(in the rows, 128 means zero)
Families of rows that turns and mirrors carry onto each other, the same ones carrying the whole set onto itself: the rest of each named row's family, in list order:
4 families of 8 rows:
lut: [119 124 139  95  85 119 154 121 129 128 114 115 168 140 133 152 142 130
 166 154 133 129 136 140 153  96 146  86 132 131]
mivob: [137 132 124 115 140 127 113 124 101 109 118 106 128 132 128 163 155 129
 154 132 140  94 138 140 139  75 117 143 102 132]
moz: [107 146 131 113  92  99 149 141 147 111 133 129 146 149 129 155 139 111
 148 147 130 151 153 128 148  86 124 115 131 135]
Sape: [100 136 139  91  89 109 152 120 125 106 119 124 163 152 127 161 132 129
 150 140 122 144 141 147 136  95 135 101 127 133]
keler: [102 145 146  97  90 119 151 129 115 113 119 129 156 150 125 145 129 133
 145 143 122 142 140 137 127  97 127 104 133 125]
Rer: [120 140 142 100  92 124 164 122 126 127 115 113 153 131 137 145 134 129
 158 156 131 125 138 130 148  98 141  80 132 120]
dige: [ 99 141 143  98  91 106 158 119 122 113 113 139 149 146 124 158 139 126
 154 144 116 142 148 140 142  93 133 106 127 136]
dirit: [123 141 134 117  90 105 153 142 152 131 128 114 157 136 128 145 143 113
 171 155 149 137 141 127 155  95 136 105 137 127]
remo: [144 116 119 135 121 132 118 117 128 125 128 111 130 129 147 160 148 122
 155 120 136  89 128 135 117  89 126 137  96 133]
tuli: [140 135 117 121 138 126 111 122 107 104 130 105 132 136 128 157 157 128
 152 126 140  87 141 135 133  81 122 138 103 128]
vivu: [121 136 135  93  87 123 151 124 125 130 103 112 164 138 132 146 140 130
 159 155 127 133 137 138 154  89 152  90 128 125]
Defun: [113 136 145 102  89 113 161 119 128 132 108 123 161 133 123 148 143 127
 176 153 135 129 137 139 149 102 144  97 133 127]
Duv: [122 132 135 117  87 105 152 142 147 131 135 113 163 146 137 149 145 122
 160 153 149 132 140 132 166  85 144 102 130 132]
fup: [146 122 114 133 126 131 120 119 134 125 121 112 129 129 147 171 147 126
 151 124 128  99 124 132 118  83 121 141  96 129]
Zozus: [103 143 134 113  91  95 151 141 142 109 141 122 158 159 131 158 136 122
 145 139 138 147 144 138 150  84 133 116 124 134]
Maf: [154 132 125 119 132 103 104 108  94  95 128 109 121 128 132 147 158 130
 150 134 142 110 133 149 133  94 135 126 107 119]
rekik: [124 136 143 123 100 103 165 139 148 128 125 109 154 143 145 148 143 121
 160 161 147 132 152 124 158  88 142 103 124 122]
gov: [144 138 113 114 132 120 114 121 107 113 125 108 131 135 130 155 154 147
 147 130 145  88 143 136 128  85 124 151 110 130]
leg: [157 118 119 134 118 111 116 108 120 119 132 120 119 121 153 159 153 127
 153 130 142 119 112 144 114 107 136 124 106 117]
libi: [151 123 114 127 113 105 120  99 112 127 123 110 120 128 149 146 151 120
 156 136 145 116 103 147 111 100 135 134 106 124]
Gadu: [106 141 146 121  98  97 152 146 138 115 130 126 157 163 134 147 138 126
 147 148 138 149 155 131 138  87 129 127 124 128]
lugef: [158 112 127 134 115 110 110 103 115 116 127 115 120 123 151 150 147 123
 150 129 137 113 119 148 116 103 139 125 100 124]
gik: [141 114 111 124 122 126 130 115 125 125 128 113 127 128 154 158 153 130
 150 130 144  91 137 134 113  92 127 148  95 135]
fusim: [144 135 115 114 132 119 120 125 105 107 125 105 119 144 137 172 160 127
 155 136 133  86 143 138 138  85 116 143 115 134]
revo: [158 135 119 115 124 104 110 110  93 102 123 103 120 123 132 148 142 135
 139 140 145 107 130 148 133  97 133 137 117 119]
zibar: [101 140 129  92  93 114 152 129 126 106 114 130 163 158 127 160 134 133
 150 137 119 141 142 140 131  99 140 106 127 124]
Kiru: [150 129 116 118 129  98 118 108  86 101 122 116 118 141 133 149 159 130
 155 146 139 108 122 151 138  96 133 138 114 121]
Gufa: [122 135 142 114  87 107 153 145 141 133 129 107 152 141 144 145 143 117
 159 152 154 135 143 136 167  86 151 103 125 132]
padel: [102 140 137 114  92  98 154 150 142 109 139 125 150 161 140 159 136 120
 149 135 145 145 149 138 144  95 138 118 125 132]
maret: [149 128 129 116 133 106 108 114  87 102 128 113 118 126 134 151 160 129
 155 138 154 114 126 152 135  98 132 125 112 121]
nukod: [143 129 113 123 116 126 121 116 132 132 127  98 120 131 153 169 152 119
 154 126 138  95 125 135 111  88 118 139 108 138]
Tirim: [156 111 117 125 114 111 125 103 111 115 126 109 116 116 156 152 141 117
 141 140 144 110 125 146 119 103 136 135 102 124]

The rest of the family of Maf: lut, Sape, remo, tuli, Duv, Zozus, lugef
The rest of the family of Kiru: keler, Rer, rekik, libi, Gadu, fusim, nukod

Families of rows that turns and mirrors carry onto each other, the same ones carrying the whole set onto itself: the rest of each named row's family, in list order:
5 families of 6 rows:
Dufa: [139 139 143 134 115 125 129 134 119 124 167 153 130 111  94 118 134 114
 117 140 125 118]
rom: [102 119 118 123 135 112 136 136 107 124 110 115 130 127 140 153 124 129
 122 124 136 126]
toz: [145 133 136 119 110 129 137 112 127 138 152 132 122 141  96 100 143 113
 123 125 108 130]
sime: [113 118 125 124 125 135 122 117 112 106 105 110 117 145 139 138 124 132
 119 137 133 125]
pitap: [114  99 108 128 124 108 113 130 112 125 126 108 137 139 130 146 121 141
 124 132 132 138]
vuz: [139 150 132 126 113 118 127 115 125 141 155 134 136 125  94  95 136 123
 117 132 122 122]
ter: [128 116 133 129 129 129 126 133  98 125 109 106 118 144 145 146 124 138
 129 122 138 140]
liniz: [138 156 138 134 109 133 143 118 125 125 129 138 122 125  97 101 136 109
 122 127 114 115]
bitad: [144 147 120 120 106 127 145 125 113 133 144 140 120 123  85 125 147  99
 123 124 120 116]
komu: [120 107 124 128 123 118 120 140 105 115 103 100 137 147 141 131 121 123
 130 128 120 126]
Minud: [131 148 138 135 106 135 141 132 123 115 147 154 123 121 101 115 134 102
 116 133 120 112]
nulas: [127  99 127 128 127 106 110 141 103 125 123  99 145 139 135 132 121 135
 129 134 125 134]
les: [127 147 128 126 108 125 131 124 127 129 162 149 133 129 103 108 134 111
 108 132 125 116]
mus: [112 105 114 137 120 124 128 134 113 108 102 113 125 138 134 151 121 126
 128 129 126 130]
lapa: [108 111 122 122 140 103 128 138 104 131 126 114 136 121 133 154 124 138
 123 130 140 132]
Vuzan: [129 113 131 126 130 121 119 132  98 133 121 103 123 143 143 144 124 145
 127 125 141 145]
pom: [134 111 140 131 132 126 123 138  93 128 117 107 118 137 138 149 124 142
 133 128 140 143]
dori: [144 145 117 116 109 120 137 123 112 140 156 138 125 123  84 122 146 105
 120 126 123 121]
sagur: [121 107 127 118 133 117 106 119 108 121 136 107 129 137 131 137 124 150
 117 147 141 136]
reket: [145 149 123 141 108 126 144 125 124 119 126 139 129 115 104 119 144  97
 130 118 104 118]
nofog: [141 146 109 129 109 108 129 116 127 139 151 132 145 124 105 109 144 112
 120 118 111 124]
mol: [159 135 132 142 118 110 131 131 117 130 153 138 139  99  94 123 145 114
 133 130 111 127]
kupel: [155 125 148 125 116 128 135 120 121 136 158 135 120 128  89 107 144 116
 130 132 109 132]
vov: [133  98 140 136 129 117 118 150  99 112 108 104 134 130 132 140 122 127
 138 136 121 130]
Sosen: [112 111 131 130 139 112 136 144 102 122 113 118 128 114 133 160 124 131
 130 131 136 128]
tov: [126  93 127 141 129 115 119 141 106 112 118 116 127 121 123 159 122 137
 135 140 130 137]
fisi: [153 143 152 138 118 124 134 126 117 129 148 141 124 107  86 107 136 120
 129 140 119 123]
Nure: [150 133 146 127 110 137 145 119 124 127 141 137 114 134  94 106 144 106
 129 126 105 126]
dom: [150 142 126 122 110 122 140 129 109 135 152 142 122 114  80 127 146 104
 125 129 122 120]
baf: [131 104 146 132 135 130 118 131 103 104 116 115 114 122 126 150 125 139
 129 150 134 131]

The rest of the family of dom: ter, bitad, Vuzan, pom, dori
The rest of the family of Minud: Dufa, komu, nulas, les, vov
The rest of the family of reket: sime, sagur, nofog, mol, baf

Families of rows that turns and mirrors carry onto each other, the same ones carrying the whole set onto itself: the rest of each named row's family, in list order:
7 families of 4 rows:
Mul: [110 121 143 108 122 112 134 130 117 143 118 138 131 144 129 138 119 142
 106 147 136 123 149 158 100 120 139 128]
kubug: [123 113 133 129 154 125 129 128 123 123 135 134 124 136 112 161 155 156
 110 122 148 134 120 142 116 114 145 117]
Mozuf: [135 122 119 124 139 124 135 113 113 130 119 119 151 137 112 129 149 163
 121 134 149 121 128 147 118  96 147 127]
zod: [124 139 106 142 113 162 135 126 129 149 124 117 122 122 121 118 111 126
 139 127 139 142 117 115 131 121 117 143]
bikas: [126 153 136 123 114 129 141 134 136 134 133 132  93 122 117 139 125 127
 125 136 137 118 141 106 140 114 120 160]
tepur: [107 110 136 123 116 123 133 124 116 162 147 134 140 123 126 131 102 129
 121 130 135 132 108 131 118 131 134 103]
kuli: [103 140 140 123 108 143 131 137 120 148 130 131 109 131 130 136  97 118
 114 142 139 133 148 132 118 124 110 138]
Kav: [127 120 146 107 137 100 131 121 128 116 127 124 138 160 108 132 137 152
 104 142 145 129 115 140 105 114 141 125]
Giris: [105 126 140 144 117 138 107 121 116 128 140 145 136 155 135 110 108 130
 111 133 158 137 127 130 118 105 125 115]
Mir: [102 117 134 138 141 143 124 131 129 152 125 136 127 140 127 145 120 131
 118 120 138 137 105 142 107 144 140 116]
gud: [ 94 127 140 128  87 136 110 146 133 136 143 135 123 124 132 124 120 119
 132 118 130 148 118 122 126 131 120 126]
kan: [124 135 126 137 110 135 126 135 139 141 147 115 109 134 135 122 111 129
 122 120 129 141 126 115 135 127  95 163]
bimu: [145 130 135 118 116 109 137 121 132 122 128 113 118 106 133 144 154 154
 126 122 131 136 130 117 159 109 128 128]
fid: [116 122 126 125 121 108 121 115 123 101 122 133 154 148 119 118 138 149
  96 137 143 130 135 145 127  95 131 121]
ror: [121 126 125 128  97 128 132 129 126 148 127 120 108 102 125 124 114 131
 124 129 119 148 112 108 151 132 120 122]
bub: [135 136 137 108 129  99 144 129 135 126 122 136 115 135 116 141 146 150
 118 138 133 107 143 131 121 107 152 152]
koz: [144 145 107 127 122 135 141 120 134 124 118 112 128 117 107 125 152 149
 133 126 133 124 124 120 144 103 130 152]
bop: [129 135 108 128 113 107 129 121 148 103 119 136 141 128 123 112 140 142
 111 124 122 126 128 119 147 108 135 157]
razan: [104 135 120 146 121 144 128 130 142 148 122 117 110 116 126 137 131 132
 118 117 111 136 112 130 138 144 109 139]
nilod: [126 130 115 139 135 125 134 131 135 123 134 117 107 110 111 152 164 152
 107 121 125 130 125 128 144 112 114 138]
Foduk: [119 115 149 129 127  93 126 119 137 102 139 133 144 116 121 143 148 154
 115 125 135 126 133 118 117 100 144 135]
leku: [107 122 149 130 115 128 115 130 122 150 132 119 128 160 138 115 107 138
 115 137 140 139 118 143 103 132 116 125]
Tez: [141 131 120 115 130 104 143 131 143 109 145 119 122 133 105 136 145 144
 112 125 133 131 123 113 140 104 119 164]
nuz: [119 133 144 129  99 119 114 134 135 108 136 126 122 103 126 136 142 138
 121 115 128 135 122 109 150 115 121 161]
losur: [115 119 121 139 130 152 126 121 109 154 125 123 144 140 128 122 109 140
 126 135 151 139 121 143 100 112 132 119]
nanod: [ 95 109 145 129 113 109 120 131 133 128 143 143 147 139 130 130 126 137
 123 129 135 143 127 133  92 114 139 103]
tis: [132 114 145 113 135 108 139 119 119 133 149 127 154 128 131 150 141 153
 118 124 146 119 126 138 129 110 143 106]
Gubez: [120 137 119 150 107 135 118 130 141 131 136 145 122 138 139 105 109 122
 131 119 139 133 120 106 143 117 128 154]

The rest of the family of razan: kubug, Mir, nilod
The rest of the family of Gubez: Giris, fid, bop
The rest of the family of losur: Mozuf, zod, koz
The rest of the family of leku: Kav, kan, Tez
The rest of the family of bimu: tepur, ror, tis

